The rows below fall into families. The same turns and mirrors carry the whole set onto itself and the rows of a family onto each other. For each named row, which other rows are in its family? Write them in the order they are listed.
These 32 rows form 4 families of 8 rows each.
Zilol: [-12  -9  22   1 -18 -13 -15   3  11]
rogif: [-31  -5   2   7  -8  -4   4   0  26]
goro: [ -1  -2  13  -4  11   5  -3 -15  13]
fofar: [ -1   1  -4 -15   3 -11 -17   9  15]
nar: [  2  -2  -6 -13   9 -13 -11   8   9]
Sep: [ -8  11  14   5  -2   1   4 -15   2]
bafuv: [-14 -19  26   0 -15 -13  -8   3   9]
Nep: [-25 -21  -3  -6  11  -7  10  -2  18]
mer: [ -1   7  -7 -13   9 -13  -9   6  10]
mube: [-14 -16  13 -22   1 -21  -6  -6  10]
Zuso: [ 3 -4 15 -3 16  7  4 -3 15]
ravot: [-10  13  15   7  -3   4   9  -2   8]
voboz: [ -2   3   2   4 -12  -6  -8  16  -1]
fav: [-15 -16  14 -16  -2 -18  -7 -17   2]
mebi: [-3 -3 13 -3 18  4  2 -9 23]
Denek: [-12   7  12  11  -2   1  14  -7   2]
bak: [ -9 -15  11 -19   0 -21  -5  -5  -2]
Mog: [-19 -10  23  -5 -20 -14  -8   2   6]
dal: [ -4   0  -4 -13   6 -17  -8  19  14]
Fudod: [ -3   2  12 -11  17   4   6  -7  15]
gevas: [ -5   2  -1  -6 -14  -4  -4  13  -5]
nosa: [-23 -26   3 -11   8  -2   8   2  16]
Zug: [-16 -13  23  -1 -15  -8 -12 -10   9]
riris: [ -1   3   4   0 -10   3  -4  19   1]
tok: [-31  -8   5  14  -8  -6   8   4  17]
vusar: [-27 -17  -2  -9   8  -2  13  -1  11]
soses: [ -5  -2   2  -3 -10  -9  -2  25   3]
Nen: [-16 -14  15 -13   2 -28  -6  -6   6]
Vak: [-7 15 13  9  3 -6  9 -5  6]
rol: [-28  -3   3   8  -3 -11  10  12  23]
Tis: [-23 -17  -1  -6  10  -6  14  12  17]
tep: [-33  -5   5   9  -9 -15   3   2  19]

The rest of the family of Vak: rogif, fofar, bafuv, Zuso, gevas, vusar, Nen
The rest of the family of nar: Nep, mube, ravot, voboz, Mog, Fudod, tok
The rest of the family of nosa: Zilol, mer, mebi, Denek, bak, riris, tep

The rows below fall into families. The same turns and mirrors carry the whole set onto itself and the rows of a family onto each other. For each named row, which other rows are in its family? Write them in the order they are listed.
These 32 rows form 4 families of 8 rows each.
geni: [  1  -2 -22   7 -24  -3  10   8 -15  -7 -38   1   5  21   2  16  11  -1
  16  -5   8  11  23   0 -15 -25]
des: [ 17  -1 -25  -9 -23   4  -7  -5 -12 -28 -24   7  -3  10  -4  11  -3 -16
   4   5   2   3  10 -10  14 -27]
Rekiz: [-13   6 -22 -13  -9   1  25   9  20   5 -16   5  24  -5 -13   8  20   7
  18  -9   2  15   8   1  -9 -13]
Veki: [ 24   6 -15   0 -13   0  -7  -6 -16 -23 -26   0  -3   2  -1  15  -2 -21
  -1  14  -2   5  24  -4  13 -20]
Melar: [  6   1 -29 -11 -12  -8   9  13  -2  11 -34   7  -3  -1 -15  13  13 -24
  23  15  -8   5  22  -5   4   2]
kopu: [ 18  10 -28  -2  12   4  14  12   0  -5 -35   4  16   1   2  16  -6 -18
   8   8  11  16  30 -13  -6 -29]
pur: [ -4   5 -19   3 -18  -2   2  17 -13 -12 -34  -5  -4  11  -8   8   7  -1
  22 -12   0   6  23   2 -18 -15]
Fur: [  9  20 -28 -16  11   6  14   4   8 -11 -28  -4  17   4   2  31   3 -16
   4   9  10  14  35  -7  -2 -24]
Maz: [  6  16 -15   3  -9  15  12 -16   0 -29 -18  -2  11   7 -16   5  20   6
  -2   5   5  17  13   4   1 -35]
Dun: [ -5   2 -26  12 -12   1   2  18 -12 -10 -35  -2   3  14  -9  19  12  -3
  19  -2  -5  14  22 -12 -14 -25]
lamuz: [ 13  15 -15 -24  -2   4   7  -3  18 -13  -6   2  16 -21 -20   4  10 -14
   3  12  -8  10   9  -6  18 -12]
dofe: [ 11   2 -11 -23 -15  -8   8   9   1  13 -26   8  11   0  -8  16   7 -21
  25   8 -21   9  26 -11  -1  -2]
ris: [-12  -2 -17  12 -14  11   5  16  -2  -8 -35  -3  -9   6  -2   4   4   1
  15  -1   3  12  25  -7 -10 -29]
zoki: [ 15  -2 -17 -13  -9 -16  -4   9   1   8 -26   7   6  -1 -12   9  14 -23
  20   4  -7   2  24 -18  10   2]
bolit: [ 23  11 -21 -27  -7 -10  12 -13   7 -10  -7   9  28  -9 -13  18  12 -16
   4   6  -2   8  10   3  15  -5]
rakan: [  3   1  -8 -12 -27 -10  -3   2   0 -11 -10  -2  -9   0 -18  13  16   1
  13   3 -12   1  -8   3   1 -15]
Pasir: [  3   6  -9  -4 -10   9   8 -10   7 -30  -8  -1  21  -4  -1  10   2   8
  -5  -8   6  15  10   0  -1 -36]
mota: [ 19  11  -9 -32 -15  -1  19 -12  13  -9  -7   0  19 -12 -10   1   7 -14
  -2  12   2   8  10  -1  16 -14]
Vubub: [ -3  -2  -3  -3 -32  -9  10   7  -1 -11 -15   1   4   6 -22   5  14  -6
   8  -7 -12   7  -4   7   2 -12]
vesi: [ -6  13 -12  -7  -2  -4  24   9  15  12 -19  -4  25 -11 -13   9  19   0
  14   2  -3  17  24   1  -9  -8]
fifo: [ -5  13 -21  -2 -15  15  23  -5   1 -29 -16  -4  17   0  -4  12   7   9
  -1   3   7  18  10  13  -5 -38]
Vime: [  9   8 -31  -2   4  11  18   2   5  -6 -32   7  28  -1   2  10   2 -18
   5   3  12  19  40  -8   2 -18]
vibeb: [ 15  15 -33 -14   9   9  10  -2   2 -10 -30  -3  20  -6   3  13   3 -11
  12  16  11  15  36 -17  -1 -26]
mig: [ 12  -1  -8  -8 -16   3  -1   1 -16 -29 -22   3  -3   6  -9  19  -3 -24
   8  14   6  -2  11 -17  12 -17]
guf: [ -7   0  -8 -13 -35  -4   4  -7   3 -14  -8  -2   5  -3 -18   6  25   1
  11   1 -11   5   6   7   8  -8]
Todo: [ 19   4 -19 -19  -6   1  16 -14  16  -8  -8   6  25  -9  -9  13  12 -16
  -6  20  -3  12  11  -8  22 -19]
mivep: [  6  -2 -22 -18 -17 -16   5  21   1  10 -26   3  11  -9  -1  15  -1 -25
  20   3  -6   5  20 -15   3   0]
Zadit: [  1  16 -27  -9 -11  -3  20   6  19   9 -20  -6  26  -5  -7   1  21   5
  11  -8  -7  20  24   6  -9 -22]
pumu: [  2  10 -24   4 -13   8  14  -3   1 -35 -17 -10  14  -1 -10   3  14   3
  -7  -1  18  11   9   0   1 -35]
Sizuz: [ -5   6 -17 -15  -3  -3  21   3  13   1 -28 -12  26  -4  -4   1  19  10
   7  -9 -13  12  21   3  -9 -11]
kogak: [ 18   6 -20  -1 -23   3  -1   1  -9 -20 -14  12  -3   5 -12  18   0 -28
   9  17  14   7  12 -12  12 -24]
Nusiz: [  5  -7  -8  -1 -36  -4   5  -1  -8  -7 -12   3   6  -4 -18 -10  15  -1
  15  -3 -11   7  -1  -4   3 -13]

The rest of the family of Vime: Rekiz, Veki, Melar, ris, bolit, rakan, Pasir
The rest of the family of pur: des, kopu, zoki, vesi, fifo, guf, Todo
The rest of the family of vibeb: Dun, dofe, mota, Vubub, mig, Zadit, pumu

